The rows below fall into families. The same turns and mirrors carry the whole set onto itself and the rows of a family onto each other. For each named row, which other rows are in its family? Write them in the order they are listed.
These 32 rows form 4 families of 8 rows each.
Legu: 1 -13 6 10 -5 10 1 0 6 6 13 4
Fuput: 6 -16 3 5 -13 7 -5 3 2 7 -10 -3
faz: 5 -14 1 10 -9 8 9 -4 2 9 12 9
fimov: 2 -15 8 7 -3 11 -5 5 7 8 3 2
mamal: 0 -16 2 9 -7 10 -2 -1 3 0 14 -4
fefun: 1 -19 2 5 -3 7 -8 5 5 6 8 -6
robu: 5 -19 -7 10 -3 -1 -1 4 2 -3 -3 15
Vuda: 6 -21 -4 3 -3 12 11 -3 -7 7 5 3
Fes: 8 -19 -4 6 -6 6 14 2 0 9 6 12
Dal: 2 -17 1 12 -9 5 -3 -5 2 4 16 -1
Pufip: 5 -18 -1 14 -7 -2 3 -4 2 0 -12 4
nub: 3 -27 -7 7 3 5 9 -1 -4 1 2 5
vute: 5 -17 -3 12 -14 -1 -5 -2 2 -2 -10 3
Gubi: 7 -19 -2 8 -14 4 7 -8 -2 12 9 2
pusu: 6 -15 -1 11 -8 3 -7 1 3 2 -9 12
Tutag: 7 -11 -1 7 -8 13 6 -6 -5 5 9 0
godi: 8 -16 -3 9 -15 -1 -7 -3 0 6 -9 3
pire: 7 -27 -6 3 -8 2 11 2 -2 12 3 3
sanuk: 1 -17 4 3 -6 10 -5 7 4 5 3 -8
bifuz: 6 -19 2 3 -9 6 -7 5 2 11 -6 -4
rez: 2 -10 4 6 -3 5 -2 7 4 2 -1 -7
fivak: 3 -24 -6 14 0 -2 5 -4 -1 -4 -4 7
gise: 4 -27 -11 6 -2 -4 4 7 1 1 3 5
vaba: 3 -7 2 8 -6 9 -1 0 1 0 9 -4
Gupi: 6 -22 -8 5 -2 1 8 7 1 3 1 14
gabu: 7 -25 -5 4 -10 7 14 -3 -4 9 4 3
Poze: 4 -29 -9 5 -3 1 10 5 -1 1 0 4
tuva: 5 -20 -9 12 -9 -6 -5 -1 1 -3 -1 7
Gavi: 5 -18 -1 10 -13 9 7 -8 -3 5 12 1
guf: 5 -15 5 7 -7 9 -7 3 5 8 -8 5
lizir: 4 -13 4 8 -6 2 1 4 4 4 -13 -3
Vulo: 2 -23 -9 11 -5 -4 0 2 2 -7 -3 5

Same family as godi: fefun, Dal, Gubi, pire, bifuz, gise, tuva
Same family as Tutag: Vuda, Pufip, nub, rez, fivak, vaba, lizir
Same family as Fes: Legu, faz, fimov, robu, pusu, Gupi, guf

The rows below fall into families. The same turns and mirrors carry the whole set onto itself and the rows of a family onto each other. For each named row, which other rows are in its family? Write them in the order they are listed.
These 32 rows form 4 families of 8 rows each.
Misok: -1 5 -3 -2 -5 5 -6 0 -2 6 1 -5 -11 -7 9 -5
Zevuz: -4 5 1 5 10 -2 -4 5 -8 5 -6 0 -2 8 4 -9
todu: -2 8 2 -6 9 1 -4 4 -1 13 3 -1 1 -3 2 11
sek: 6 -5 -5 -3 -6 2 2 -4 7 -6 6 -1 0 -3 -2 6
Ret: -3 3 -7 -9 4 -10 7 0 4 5 -4 -4 -2 2 2 -4
telu: -7 -5 -6 8 -3 -1 -1 -3 1 -5 -2 1 -5 7 3 -10
Magoz: 2 7 2 -8 7 -1 2 2 0 6 2 -3 5 -7 5 10
nenum: -5 7 -2 9 11 -2 -3 4 -7 6 -9 1 -3 3 6 -3
Gof: -8 8 0 0 -4 2 -5 3 2 8 1 -2 -7 -7 9 -8
dob: 2 -2 7 8 1 5 -11 -2 -6 6 2 2 0 -7 -2 4
Giv: -2 -2 -4 8 -1 -5 -4 -6 1 -9 1 0 -6 4 1 -10
vopi: -4 4 -10 -7 4 -4 7 -1 6 -2 -2 -3 -2 8 4 -4
Dolom: 1 -3 -3 3 12 1 -3 -5 -1 -3 -3 1 8 9 -5 5
zet: 0 0 5 10 1 11 -12 -3 -5 -1 4 4 1 -2 1 4
roku: -5 4 -6 -10 8 -5 8 1 6 -1 -3 -2 1 2 5 -2
gepig: -3 5 -3 2 -5 4 -5 1 -4 7 6 1 -8 -9 7 -8
Piz: 2 -3 6 13 4 7 -8 -5 -6 4 4 0 1 -1 0 4
Vanil: 4 7 4 -7 8 3 -3 0 -1 9 3 -1 4 -7 -1 10
fetaz: 2 -3 -3 -4 -5 3 0 -8 8 -1 6 0 1 -8 -1 9
desas: -9 7 2 4 11 0 -6 1 -7 10 -6 0 -2 3 5 -5
rut: 0 -2 1 -1 10 -2 1 -5 4 -3 -6 -1 6 9 -4 8
tib: -5 -5 -4 9 -2 2 -6 -5 -1 -3 -1 3 -6 6 -2 -11
Piv: -5 5 -9 -12 0 -6 4 2 5 0 -5 0 -3 0 3 -4
bikeb: -1 -5 -4 7 -4 0 0 -7 0 -8 -3 1 -2 3 0 -11
fimut: 5 -5 -1 1 8 0 1 -6 -2 -4 -2 2 5 7 -7 7
kuzog: -3 6 1 -2 -7 1 -1 2 1 6 3 -1 -10 -9 7 -5
kifa: 0 5 1 -6 6 6 0 3 -2 13 0 0 5 -4 1 10
tur: 3 -2 4 11 -3 6 -11 -4 -6 5 3 2 -2 -2 -2 2
tikol: 1 -2 -2 -2 -11 3 2 -2 6 -3 5 -2 -2 -6 -3 4
febag: -2 -2 1 3 10 -4 2 -3 1 -3 -2 5 9 7 -7 5
diter: -4 5 0 3 16 -2 -7 -1 -6 7 -5 2 2 6 6 -4
Vaf: 2 -5 0 -8 -5 4 -1 -6 6 -3 9 -1 2 -3 -3 3

Same family as Gof: Magoz, dob, vopi, tib, fimut, tikol, diter
Same family as Giv: Misok, Ret, nenum, zet, kifa, febag, Vaf

The rows below fall into families. The same turns and mirrors carry the whole set onto itself and the rows of a family onto each other. For each named row, which other rows are in its family? Write them in the order they are listed.
These 16 rows form 4 families of 4 rows each.
Q: 5 -11 -6 5 12 2 5 4 1 6 -6 0 1 11 7 -6 3 -1 5 -5 0 -6 -7
M: 3 1 7 10 -4 5 17 1 -4 -9 6 4 -10 1 11 9 14 -3 9 8 1 3 -4
T: 5 4 2 3 8 -5 5 -4 -5 0 7 5 -11 5 -1 -3 15 -15 2 -3 2 5 3
K: 12 3 3 4 1 0 23 0 -9 -8 5 0 -11 5 9 3 15 -9 -3 4 2 -2 -6
H: 7 0 5 13 3 6 23 -5 -1 0 2 3 -11 1 5 6 8 -7 2 6 0 1 -9
S: 10 -5 -7 -3 12 -2 5 6 -8 -1 -1 2 -2 13 8 -7 12 -7 3 -8 5 -8 -3
A: 3 -10 -1 -1 11 0 4 5 -6 0 -5 1 -3 3 14 -7 9 -5 12 -3 9 -15 -7
P: 0 1 2 8 5 2 2 2 -1 -2 3 12 -9 5 3 2 14 -9 17 -1 4 6 3
E: -3 -1 9 5 9 -6 2 -2 0 2 2 4 -11 -4 3 -5 12 -14 12 1 5 2 0
V: 2 -10 3 5 -5 -3 11 9 0 -9 1 -7 0 5 17 1 10 5 5 4 -5 1 -7
J: 2 -10 -5 2 5 1 -2 9 -2 -3 -2 4 1 11 13 -3 10 2 14 -4 2 -3 -2
F: -1 -10 10 2 1 -11 9 4 1 -3 0 -11 -3 -4 15 -6 9 -3 3 5 -3 -3 -8
Z: 6 -11 3 8 2 -2 17 2 3 1 -2 -9 -1 4 11 -1 4 2 -3 4 -7 -1 -12
R: 3 -1 1 10 12 3 6 -4 2 7 -1 9 -10 5 -3 -1 8 -12 8 -3 2 3 -2
C: 6 -6 0 -1 1 -11 11 4 -4 -5 4 -11 -1 7 12 -5 11 -2 -7 0 -6 0 -5
G: 5 -1 9 6 3 3 21 -1 -8 -6 1 1 -12 -4 13 3 12 -9 8 8 8 -9 -9

Same family as M: P, V, J
Same family as Z: Q, H, R

